Some points:
1.354/1.781/1.538/-1.133/-3.042/0.473/0.268/-0.048/0.722/0.230/-1.254/0.803/-2.951/0.377/-0.834/0.373/-2.407/1.853/0.020/-0.687/0.232/-2.026/-0.931/1.058
0.289/1.685/0.238/-0.739/-1.091/0.492/-0.137/-0.038/-0.113/1.244/0.230/-1.555/-1.213/-1.261/-0.496/-0.235/0.883/1.596/-0.679/-0.253/-0.564/1.803/-0.601/0.811
0.045/-1.688/-0.799/1.514/0.266/0.095/-0.103/-0.287/1.046/-0.298/0.628/0.277/0.686/1.446/-0.519/-0.465/-1.283/-0.571/-1.093/0.457/-0.020/-1.163/0.063/3.044
0.277/0.854/0.957/0.213/0.052/-0.301/-0.162/0.546/0.177/0.723/-1.045/0.469/0.030/0.618/-0.831/-1.322/1.126/1.036/-0.754/1.236/1.952/5.849/0.786/-1.572
0.774/-0.337/-0.499/1.196/-1.672/0.325/0.045/1.184/0.106/-0.930/-0.278/-4.705/-0.347/-1.518/-2.269/-1.425/1.000/-0.547/2.624/0.211/-0.122/-1.332/1.219/-1.733
-2.315/-1.584/-0.457/0.895/0.125/-0.423/0.301/0.310/0.433/0.523/-0.798/1.621/-1.929/0.036/0.701/-0.785/0.412/0.274/-1.455/-0.056/-0.243/1.362/-1.864/0.390
-0.433/-0.296/0.213/-0.526/0.058/0.071/-0.469/-0.749/0.943/0.344/0.625/-1.402/-2.931/0.019/-0.442/1.293/0.426/-0.172/0.784/-0.174/-0.086/0.219/0.334/-0.640
1.738/0.561/1.027/-1.121/-0.365/-0.227/0.160/-0.039/1.603/-0.578/0.074/1.415/-0.159/0.561/-0.670/0.215/0.935/1.099/-2.002/-0.345/0.156/-2.900/0.451/-0.922
0.103/0.527/0.082/-0.785/1.700/-0.859/-0.703/1.541/-0.166/1.408/0.412/-0.647/-0.108/-0.045/1.575/0.662/0.721/-0.286/-0.141/-0.649/1.530/0.213/-0.865/-0.195
-1.535/-1.084/-0.408/-0.076/-0.149/-1.323/0.387/0.871/-1.920/0.448/-0.190/0.261/1.428/0.594/-1.112/2.660/0.149/-1.314/-0.811/0.610/-2.221/-0.153/-0.196/1.409
0.354/1.404/1.033/-0.558/-1.059/-0.379/-0.575/0.441/0.655/-0.253/0.893/0.517/-1.337/-0.321/-1.272/0.227/-0.653/-1.260/-0.207/-0.916/0.378/0.380/0.999/-0.828
-1.275/-1.834/-0.307/-1.017/-0.632/0.081/1.173/-0.556/1.459/0.624/-0.468/-0.181/-0.030/0.534/-0.008/-0.136/-1.526/1.279/1.776/-0.463/-1.359/3.997/-0.465/-1.286
-0.442/-0.889/0.501/-1.488/-0.141/0.629/-0.697/-0.194/-0.950/-0.033/0.067/-1.328/-0.511/0.681/-0.071/-0.854/0.079/-1.111/-0.695/0.161/0.038/0.123/0.450/1.469
1.775/2.265/0.772/-0.975/-1.371/-0.265/-0.772/0.509/-0.017/-2.466/1.456/-0.750/-0.336/-0.370/2.187/0.385/-1.370/-0.177/-0.505/-0.085/0.645/-4.219/-0.575/1.814
0.235/-2.950/1.576/-0.800/0.084/-0.081/0.742/-0.515/-1.004/0.536/-0.903/-1.517/0.282/-0.830/0.647/-0.330/0.236/0.288/-0.379/-0.111/1.308/3.880/-0.028/0.400
-0.967/0.480/-0.430/0.171/1.546/-1.213/-0.139/0.212/-0.858/-0.261/0.392/-0.095/2.134/-0.815/0.769/1.182/-1.198/-0.950/-3.022/-1.462/1.414/-1.207/-0.343/-0.492
-0.232/-0.620/0.609/0.571/-1.223/0.571/0.562/0.807/0.447/0.200/2.471/1.868/1.173/-0.730/-0.329/1.118/0.167/-0.734/-0.473/-0.814/0.209/-2.566/0.314/0.980
0.184/-1.874/-1.610/1.909/2.906/-1.406/0.840/-0.917/-2.201/0.534/-0.311/2.504/1.605/0.204/-0.053/0.380/0.153/0.033/1.430/-0.696/0.384/1.075/-0.581/0.901
-0.510/-2.331/-0.945/0.619/-0.525/0.038/0.073/-1.432/-0.246/1.009/-0.065/1.400/0.595/0.542/1.141/-0.220/-0.186/-0.188/0.649/0.486/0.552/-1.542/0.472/-0.425
-0.150/1.323/-0.327/-0.153/-2.078/-0.380/-1.470/-1.211/1.368/0.904/-1.305/-0.881/-1.569/-0.881/1.542/-0.295/0.688/-0.158/-0.769/-0.766/0.343/1.470/0.428/0.706
1.005/-0.273/0.435/-1.376/0.225/-0.235/-3.428/1.070/1.578/0.490/-1.397/2.320/-0.168/-0.811/0.607/1.293/-0.748/1.618/0.555/0.283/-1.662/0.542/-0.158/3.147
-0.378/1.092/0.915/-1.431/-1.413/0.639/-1.196/-0.919/0.358/-0.482/-0.805/0.494/1.191/-1.258/0.644/-0.208/-0.295/1.071/-0.941/1.134/1.738/1.922/0.959/-0.992
1.434/1.601/-0.148/0.993/-1.540/-0.886/-0.061/-1.246/2.471/-0.936/-0.521/-3.930/-0.523/0.901/-0.412/-1.209/0.116/-0.764/1.761/1.411/0.426/-2.243/0.977/-2.838
0.368/-0.178/-1.283/-0.343/0.260/0.878/-0.498/-0.681/0.134/1.150/0.839/0.251/0.401/0.490/-2.771/-2.174/0.616/-0.737/0.709/0.288/-0.976/0.815/-0.353/-2.093
-1.478/0.017/-0.874/0.675/1.129/0.538/-0.070/0.734/0.649/0.242/-0.087/0.233/-1.630/-0.518/-0.652/0.637/-1.096/0.259/0.089/0.351/1.854/-2.898/0.036/2.136
-1.760/-0.779/-1.506/0.508/1.862/-0.934/2.008/-1.433/-1.593/-1.335/-0.395/1.087/0.852/-0.149/-0.717/-0.392/0.335/0.202/-1.655/-0.109/-0.569/0.262/1.552/-0.962
-0.511/-0.388/-0.345/1.184/2.766/0.540/1.450/0.400/0.514/-1.902/1.051/1.657/1.492/-0.275/-0.580/1.322/0.608/-0.994/0.558/-0.976/-0.419/-1.236/-0.282/1.011
1.342/0.442/-1.187/-0.505/-1.710/0.587/1.089/0.710/-0.566/-0.589/0.569/0.048/0.355/0.368/1.560/0.514/1.183/-1.399/-1.547/0.282/0.577/-0.959/-0.211/0.534
0.627/-1.243/-0.094/-0.768/0.185/-0.573/-0.382/0.093/-0.648/-0.996/0.693/-0.079/-1.235/-0.989/-1.207/-1.136/-1.306/0.643/0.121/0.911/0.257/2.731/-0.341/-1.761
1.617/2.698/-0.506/1.170/-0.022/1.964/-0.895/0.077/-0.632/-0.056/0.835/-1.485/0.800/-0.638/1.707/0.808/-0.495/-0.539/0.282/0.052/-2.639/-3.076/0.767/-4.192
-0.108/0.786/1.494/0.423/-0.745/0.987/0.208/-0.344/0.215/-1.366/-0.421/-0.230/-1.544/-0.026/-0.453/0.816/0.283/-0.049/1.787/-0.199/-1.101/-1.119/0.244/-0.979
1.980/0.366/0.508/1.656/0.616/0.604/-0.918/-0.371/-0.522/0.265/0.606/-0.585/-0.567/1.419/0.780/1.536/-0.647/0.059/-1.685/0.357/-0.476/-3.342/-0.600/1.781
-0.037/0.507/-0.963/-0.178/2.111/0.032/0.563/0.453/-0.996/0.723/1.545/-0.827/0.461/-0.471/0.943/-1.061/0.437/0.555/0.837/-0.494/0.187/2.126/-0.495/1.418
0.424/0.752/-0.622/0.923/-1.433/-1.032/-0.948/0.075/-1.780/0.356/0.178/0.494/-0.332/0.671/0.343/-0.324/-0.330/0.717/0.529/-0.569/1.285/-0.383/-1.137/1.390
-1.350/1.642/1.305/-0.750/-0.720/0.833/0.345/1.229/0.375/-1.331/-1.922/0.412/1.888/0.892/2.292/-0.905/0.496/1.374/0.954/0.464/-0.166/4.392/0.399/-1.817
0.355/-0.772/0.929/-0.425/0.020/1.093/-0.999/1.111/0.321/0.281/-1.706/-0.141/-0.564/0.837/0.078/-1.666/0.128/0.997/-0.814/-0.061/-0.705/-0.484/0.524/0.259
-0.778/-1.061/-0.623/0.428/1.517/-0.219/-0.044/0.339/-0.396/0.537/-0.325/0.172/2.970/0.588/-1.787/0.876/1.506/0.297/0.566/-0.449/1.034/-0.668/-1.120/-0.475
-0.543/-2.110/-0.551/-0.144/2.340/0.729/1.158/-1.396/-0.296/-0.267/-0.668/1.003/0.613/0.110/-0.525/0.017/0.444/-1.225/0.756/0.434/0.395/0.578/-1.440/-0.354
-0.637/0.659/-0.288/1.116/1.636/-1.950/2.667/-0.027/-0.257/1.148/0.605/0.352/2.384/-1.181/0.046/-1.091/0.634/-2.878/0.748/0.673/-2.854/0.097/0.724/-1.335
-0.841/0.849/0.636/-0.873/-0.473/0.488/0.627/-0.307/-0.413/0.161/0.696/0.679/-1.358/1.200/0.449/-0.078/-0.218/0.804/2.087/0.530/-0.713/-0.318/0.888/1.235
Along one direction, these points spread out more than along any other. Take the direction at right angles to it along which they spread out most. Go by this last direction. How far along it is each point below, from 0 to 99? The average is 50, and the first point in the table lies past the average. One standard deviation of the points above along it is 16.
0.289/1.685/0.238/-0.739/-1.091/0.492/-0.137/-0.038/-0.113/1.244/0.230/-1.555/-1.213/-1.261/-0.496/-0.235/0.883/1.596/-0.679/-0.253/-0.564/1.803/-0.601/0.811 >> 69
-0.510/-2.331/-0.945/0.619/-0.525/0.038/0.073/-1.432/-0.246/1.009/-0.065/1.400/0.595/0.542/1.141/-0.220/-0.186/-0.188/0.649/0.486/0.552/-1.542/0.472/-0.425 >> 38
-0.442/-0.889/0.501/-1.488/-0.141/0.629/-0.697/-0.194/-0.950/-0.033/0.067/-1.328/-0.511/0.681/-0.071/-0.854/0.079/-1.111/-0.695/0.161/0.038/0.123/0.450/1.469 >> 52
-0.511/-0.388/-0.345/1.184/2.766/0.540/1.450/0.400/0.514/-1.902/1.051/1.657/1.492/-0.275/-0.580/1.322/0.608/-0.994/0.558/-0.976/-0.419/-1.236/-0.282/1.011 >> 21
-1.760/-0.779/-1.506/0.508/1.862/-0.934/2.008/-1.433/-1.593/-1.335/-0.395/1.087/0.852/-0.149/-0.717/-0.392/0.335/0.202/-1.655/-0.109/-0.569/0.262/1.552/-0.962 >> 29
-0.433/-0.296/0.213/-0.526/0.058/0.071/-0.469/-0.749/0.943/0.344/0.625/-1.402/-2.931/0.019/-0.442/1.293/0.426/-0.172/0.784/-0.174/-0.086/0.219/0.334/-0.640 >> 62
-1.535/-1.084/-0.408/-0.076/-0.149/-1.323/0.387/0.871/-1.920/0.448/-0.190/0.261/1.428/0.594/-1.112/2.660/0.149/-1.314/-0.811/0.610/-2.221/-0.153/-0.196/1.409 >> 27
-0.232/-0.620/0.609/0.571/-1.223/0.571/0.562/0.807/0.447/0.200/2.471/1.868/1.173/-0.730/-0.329/1.118/0.167/-0.734/-0.473/-0.814/0.209/-2.566/0.314/0.980 >> 34
1.005/-0.273/0.435/-1.376/0.225/-0.235/-3.428/1.070/1.578/0.490/-1.397/2.320/-0.168/-0.811/0.607/1.293/-0.748/1.618/0.555/0.283/-1.662/0.542/-0.158/3.147 >> 51
1.775/2.265/0.772/-0.975/-1.371/-0.265/-0.772/0.509/-0.017/-2.466/1.456/-0.750/-0.336/-0.370/2.187/0.385/-1.370/-0.177/-0.505/-0.085/0.645/-4.219/-0.575/1.814 >> 55
1.342/0.442/-1.187/-0.505/-1.710/0.587/1.089/0.710/-0.566/-0.589/0.569/0.048/0.355/0.368/1.560/0.514/1.183/-1.399/-1.547/0.282/0.577/-0.959/-0.211/0.534 >> 47
0.627/-1.243/-0.094/-0.768/0.185/-0.573/-0.382/0.093/-0.648/-0.996/0.693/-0.079/-1.235/-0.989/-1.207/-1.136/-1.306/0.643/0.121/0.911/0.257/2.731/-0.341/-1.761 >> 61
